Each row below has a hidden score, from 0 to 20, with 10 about the middle. What is it?
[ 0.1  1.3 -0.4 -0.4  0.6 -0.3  0.   0.3] -> 7
[ 2.2 -0.1 -0.1  0.9  0.1 -0.8  0.2  1. ] -> 18
[-0.6  1.1 -0.1 -1.2  0.5  0.6 -0.2  0. ] -> 6
[ 0.8 -1.5 -1.1  1.6 -1.4 -0.4 -1.  -0.9] -> 13
[-0.4 -2.9  0.   1.6 -1.6  1.3 -0.1 -1.4] -> 15
[-0.1 -0.1 -1.4 -0.2  2.2  0.1  2.1  2.6] -> 9
[ 1.3  0.8 -0.6 -0.4 -1.1  0.  -0.6  1.2] -> 15
[ 0.9  0.  -0.5  0.5  0.8 -0.1  0.4  0.8] -> 14
[ 0.  -0.1  0.3  0.2 -0.7  0.9 -1.9  0.5] -> 20
[ 0.   0.8  0.2 -1.9 -0.1  1.5  0.4 -0.2] -> 5
[-1.4  1.5  0.9 -1.9  1.   1.  -1.3 -1.4] -> 6
[ 0.5  0.4 -0.5  0.1  2.5  0.   1.2  1.9] -> 15
[ 0.  -0.2 -0.9 -0.3  0.2  0.9 -0.3 -0.3] -> 9
[-0.6  0.1 -0.5 -0.3  0.3  0.2  0.5 -0.2] -> 4
[ 0.6  0.6  0.6  0.   0.3 -0.1  0.4  0.5] -> 13
[-1.6 -0.7  0.7 -1.3 -0.9  0.7 -1.  -3. ] -> 0
[ 0.2 -2.4 -1.2  0.  -2.1 -0.7 -0.9 -1. ] -> 5
[-1.4  0.1 -0.1 -0.2 -0.5  0.7  0.5 -1.1] -> 1
[-0.3 -0.3 -0.4 -0.2  0.7  0.9 -0.3 -0.8] -> 9
[ 0.1  0.5 -0.6  1.4  0.6  0.4  0.2  0.6] -> 15
[-1.6  1.8  0.7 -0.1  1.   1.  -0.2  0.8] -> 15
[-0.6  0.4 -0.2  0.3  0.2 -0.1  0.9  0.7] -> 8
[ 1.   0.5 -0.7 -0.4 -0.2 -1.3 -0.2  1.6] -> 12
[ 0.4  2.2  0.7  0.   1.   0.2 -0.4  0.8] -> 17
[-0.8 -0.6  1.7  0.2  0.4  0.2 -0.7 -1. ] -> 17
[-1.6  0.9  0.6 -0.2  0.1  0.2  0.3 -0.7] -> 4
[-0.5  1.8  0.7 -0.4  0.2  1.  -0.7 -0.3] -> 13
[-0.8  0.3 -0.6  0.6  1.8  0.4  1.1  2.3] -> 16
[ 1.5 -1.1 -0.7  0.5 -0.1  1.   0.   0.7] -> 19
[-2.2  1.6  1.2 -0.9  0.3  1.3 -0.1 -2. ] -> 1
[-0.2  0.4 -0.6 -0.1  0.6  0.3 -0.2 -0.5] -> 7
[ 0.4  1.1 -1.  -2.7  0.3  1.1 -0.9  0.5] -> 7
[ 0.  -2.3 -0.2  1.5 -1.3 -0.6  1.2 -1.3] -> 4
[ 1.4  1.8 -0.8 -2.8  0.7  0.2 -1.2  0.1] -> 5
[-0.9  0.3  0.  -0.4  0.2  1.   0.7 -1.5] -> 0
[-1.2  0.2  1.   0.2  0.2  0.1  0.2  1.3] -> 18
[ 2.3 -0.3 -0.9  0.1 -0.6 -0.6 -1.2 -0.1] -> 15
[-1.1 -0.6  1.7  2.6  0.6  0.3  0.5 -1.2] -> 18
[ 0.9  0.8 -0.6 -1.6 -0.5 -0.2 -1.2 -0.5] -> 6
[ 0.1 -1.2  0.   0.8 -0.2  0.2  0.2 -1. ] -> 10
[-1.6 -0.4  1.3  0.2 -1.2  0.1  0.4 -0.8] -> 7
[ 1.1 -0.3 -0.4 -0.2 -0.9  0.3 -1.4 -0.2] -> 16
[-1.4  1.1  0.6 -0.6  0.2 -0.6  0.1 -0.7] -> 2
[ 0.2 -1.5 -0.1  1.  -0.7 -1.8  0.4 -0.3] -> 7
[-0.3 -1.4  0.4 -1.6 -1.1 -0.9 -0.5 -1.2] -> 2
[0.  1.  0.1 0.4 0.4 0.  0.6 0.8] -> 12
[-0.5  0.2 -0.1 -0.9  0.3  0.8  0.3 -0.8] -> 4
[-1.1 -2.1  0.6  0.  -1.5 -1.4  1.  -0.6] -> 2
[-0.3 -0.5  0.8 -0.1  0.3  0.2 -1.3  0. ] -> 20
[-1.7  0.3  2.4 -0.5 -1.   0.3  0.2 -2.5] -> 2
[ 0.  -0.1  0.4  0.2 -1.2 -0.5  0.8 -0.5] -> 4
[-0.4  0.6 -0.2  0.6  0.4 -0.2  0.4  0.9] -> 12
[-1.8 -0.8  2.7  1.4  0.2  0.1  0.  -1.2] -> 18
[-1.1 -2.8  0.8  1.4 -1.9 -1.3  0.7 -1.4] -> 5
[-0.3  0.4 -1.  -0.4 -0.3  0.2 -0.8 -0.6] -> 5
[ 0.4  0.8 -1.1 -1.   0.5  1.  -1.1 -0.7] -> 7
[ 1.   0.1  0.   0.5  1.1 -0.2  1.4  1.6] -> 15
[ 0.6 -0.4  0.7  0.  -0.1 -1.6  0.7  0.2] -> 8
[-0.2  0.2  1.7  0.  -1.2 -1.2  0.4 -0.5] -> 8
[-2.   0.6  1.1  1.4  0.9 -0.5  0.8  0.1] -> 11
[ 0.5  0.6  1.1  0.1 -0.1  0.3 -0.6  0.2] -> 19
[-0.8  1.6 -1.3 -1.1  1.   0.4 -0.6 -0.4] -> 1
[-0.3  0.1  0.4  0.5  1.4  0.5  0.1 -0.1] -> 15
[ 0.4 -0.5  0.   0.5  0.7 -0.4  1.1  0.5] -> 11
[-0.1 -0.9  0.6 -0.9 -0.7 -0.1 -1.8 -1.3] -> 12
[-1.6  0.3  1.2  1.   0.7 -0.5  0.3  0. ] -> 13
[ 1.4  0.3 -0.9 -0.5 -1.6 -0.7 -1.4  0.1] -> 10
[ 2.5  0.1 -0.2 -1.4 -1.4 -0.7 -1.   0.3] -> 12
[ 0.5 -2.  -0.5  0.9 -2.4 -0.3 -0.1 -0.7] -> 9
[ 0.   0.9  0.1 -2.8  1.   1.4 -1.3  0.3] -> 13
[ 1.2  0.6  0.3 -2.2  0.2 -0.4 -0.5 -0.2] -> 7
[ 0.2  0.5  1.3 -0.2  0.1  0.  -1.   0.8] -> 20
[-0.4 -1.5  0.8 -0.7  0.2  0.2 -0.2 -0.2] -> 14
[-2.1 -0.4  2.4  2.9  0.2  0.4  0.3 -0.5] -> 20
[ 0.2  0.9 -0.8  0.   0.2  0.2 -0.5  0.7] -> 12
[ 0.7  0.1 -1.3  0.   0.5  0.   0.3  0.4] -> 8
[ 1.5 -0.7 -1.1  0.  -1.5  0.  -1.9  0.2] -> 18
[ 0.3  0.2 -1.  -0.5 -0.9  0.2 -0.3  0.6] -> 9
[ 0.  -1.1 -0.4 -0.1 -0.3  1.3 -1.7 -0.9] -> 17
[ 1.3  0.1 -1.  -0.5 -0.8 -0.3 -1.4  0.4] -> 13
[-1.1  0.6  0.6  0.8  0.7 -0.4  0.7  0.4] -> 11
[-1.2 -0.1  0.1  0.1  0.9  0.2  0.6  0.3] -> 9
[-1.2  1.7  0.1  1.2  0.8 -0.1  0.9  0.4] -> 8
[ 0.3 -2.9 -1.2  0.9 -2.5 -0.1 -0.5 -2. ] -> 4
[ 0.6  0.9 -0.9  0.1 -0.2 -0.6  0.3  1.4] -> 10
[-1.4  0.1 -1.  -0.4  0.4  0.8  0.1 -1.3] -> 0
[-0.5  1.2 -0.6  0.2 -0.1  0.5 -0.3 -0.1] -> 8
[-0.2  0.6 -0.5 -0.8  0.7  0.6  0.3  0.2] -> 7
[ 0.8  0.5 -1.8 -0.3  1.6  1.2  0.4  2.6] -> 18
[ 1.5  0.8 -0.4 -1.5 -0.4 -0.7 -1.2 -0.2] -> 8
[ 1.7 -0.6  0.6  0.6  0.3 -1.1  0.6  1.2] -> 19
[-1.5  0.2  0.9  1.   1.1 -0.1  0.   0. ] -> 15
[-0.6  2.   0.8  0.1 -0.4  0.  -0.1 -0.2] -> 8
[ 0.3 -1.4  0.5  0.3 -2.1 -0.8 -0.6 -0.6] -> 12
[-1.  -0.5  0.  -0.5  0.4  1.1  0.1 -0.6] -> 8
[-1.2 -0.7  1.2  0.1 -0.7  0.2  1.1 -1.7] -> 2
[-0.8 -0.5  0.2 -0.2  0.5  0.8  0.9 -1.2] -> 3
[ 1.7  0.2 -0.8 -0.9 -0.5  0.  -0.6  0.5] -> 12
[-1.4  0.2 -0.5 -1.6 -0.5 -0.6  0.9 -1. ] -> 0
[ 1.2 -2.3  0.2  0.3 -1.4 -0.1  0.6 -0.8] -> 10
[-1.   0.4  0.   0.5  1.4  0.7 -0.4  1.5] -> 20
[ 0.9  0.6 -1.3 -0.3  0.5  0.2 -0.5  0.7] -> 11
[-0.3 -0.5  0.3  1.5 -1.1  0.9 -1.4  1. ] -> 20
[ 1.5 -0.2  0.2  0.5  0.2  0.   0.5  1.2] -> 19
[-1.2  1.3  1.5  0.7  0.4  0.2  0.   0.5] -> 17
[ 0.2 -2.1  0.1  1.6 -1.   0.4  0.1 -1.7] -> 11
[ 1.7  0.3 -0.4  0.1 -0.2  0.3 -1.  -0.1] -> 16
[-0.3  0.6 -1.3 -1.3  0.4  0.4 -0.5 -0.1] -> 3
[ 1.8 -1.2  0.4  1.1  0.3 -0.8  0.3  1. ] -> 20
[ 0.7  0.8 -0.8  0.1 -0.1  0.1  0.8  1. ] -> 9
[-1.  -0.1  0.  -0.2  0.6 -0.1 -0.2  1. ] -> 14
[ 0.6 -0.6  0.3  1.8  0.1 -1.4  3.   1.5] -> 9
[ 0.6 -0.6 -1.   0.   0.5  0.7 -0.3  1.1] -> 17
[-0.4  0.  -1.1 -0.5  0.   0.5 -0.6  0.1] -> 8
[-0.4 -0.9  0.7  0.  -1.3 -0.9  0.6 -1.1] -> 3
[ 0.8 -2.6  0.3 -0.8 -3.8 -1.2 -0.5 -1.8] -> 2
[-0.8  0.9  1.3 -0.2  0.3  1.2  0.3  0.8] -> 17
[ 0.9  0.5 -1.4  0.   0.3  0.5 -0.9  0.9] -> 15
[-1.3 -1.2  0.9  1.1 -0.1 -1.1  0.7 -0.5] -> 9
[-0.6  0.8  0.3 -0.3  1.2  0.2  0.5  1.2] -> 13
[ 1.  -0.8  0.   1.1  1.   0.6 -0.6 -0.1] -> 20
[ 0.9 -0.4  0.3  1.2  0.4 -1.3  1.1  0.5] -> 12
[-1.   0.3  0.1  0.   1.2  0.5 -0.8 -0.9] -> 11
[ 1.4  0.8 -0.4 -0.8  0.   0.1  0.2  0.3] -> 8
[-0.8  0.5  0.9  0.5  0.4 -0.6  0.8  0.4] -> 10
[-0.9  1.3  0.8  0.8  0.5 -0.2  0.2  0.5] -> 13
[-2.1 -1.8  0.7 -0.2 -1.  -0.3  0.6 -0.6] -> 4
[-1.7  0.2  0.6 -0.1 -0.5 -0.4  0.2 -0.5] -> 4
[ 0.2  0.8 -1.3 -0.9  1.6  1.   0.9  0.9] -> 6
[-0.4 -0.4  1.3  0.5  0.  -1.2  0.6  0.1] -> 12
[-0.1  0.3 -0.6 -0.1  0.5  0.7 -0.4  1.6] -> 18
[-0.7  1.6 -0.3  0.1  1.2  0.5  0.4  0. ] -> 7
[ 0.8 -1.  -0.2  0.1 -0.2 -0.8 -0.6  0.3] -> 15
[-2.2  0.2  0.4 -1.6  0.   1.3 -1.2 -2.4] -> 1
[-0.4  0.1  1.  -0.7 -1.6 -0.7  1.  -0.6] -> 1
[ 0.2 -0.6  0.5  1.  -1.5 -0.7  0.5 -0.4] -> 9
[-0.6 -0.4 -0.7 -0.1 -1.1  0.6 -0.9  0.2] -> 12
[-0.9  2.   2.2  0.3  0.3  0.4  0.5 -0.8] -> 11
[-0.6 -1.4  0.1  0.1  0.  -0.3  0.9 -0.2] -> 7
[-1.7  1.5 -0.4 -1.3  0.7  0.7 -0.3 -1.1] -> 0
[ 0.9 -1.1 -0.1  0.6 -0.7  0.  -1.4  0.2] -> 20
[ 0.5 -2.3  0.3  0.  -1.1 -1.2  1.3 -0.9] -> 2
[ 0.2  0.7 -0.1  0.1  2.7  0.3  0.5  1.2] -> 16
[ 1.2 -0.3 -0.9 -1.7 -2.2 -0.6 -0.7 -0.4] -> 2
[ 0.7  0.9 -0.4  0.3  0.3 -0.7  0.5  0.7] -> 9
[-0.3  0.1  1.2  1.1  0.8 -0.4  0.9  0.5] -> 16
[ 0.4 -0.6 -0.8 -1.7 -2.5  0.4 -2.9 -1.1] -> 10
[ 0.4  0.3 -0.1  0.2  0.1 -0.1 -0.2  0.1] -> 12
[-0.1  0.9  0.3 -0.2  0.3 -1.2  0.6  1.1] -> 9
[ 1.9 -1.  -0.8 -3.8 -1.4 -0.7 -1.2 -1.3] -> 0
[ 0.2  0.6 -0.3 -0.1  0.  -0.8 -0.1 -0.2] -> 6
[ 1.2  0.4 -0.2 -0.3 -0.1 -0.1 -0.8  0. ] -> 13
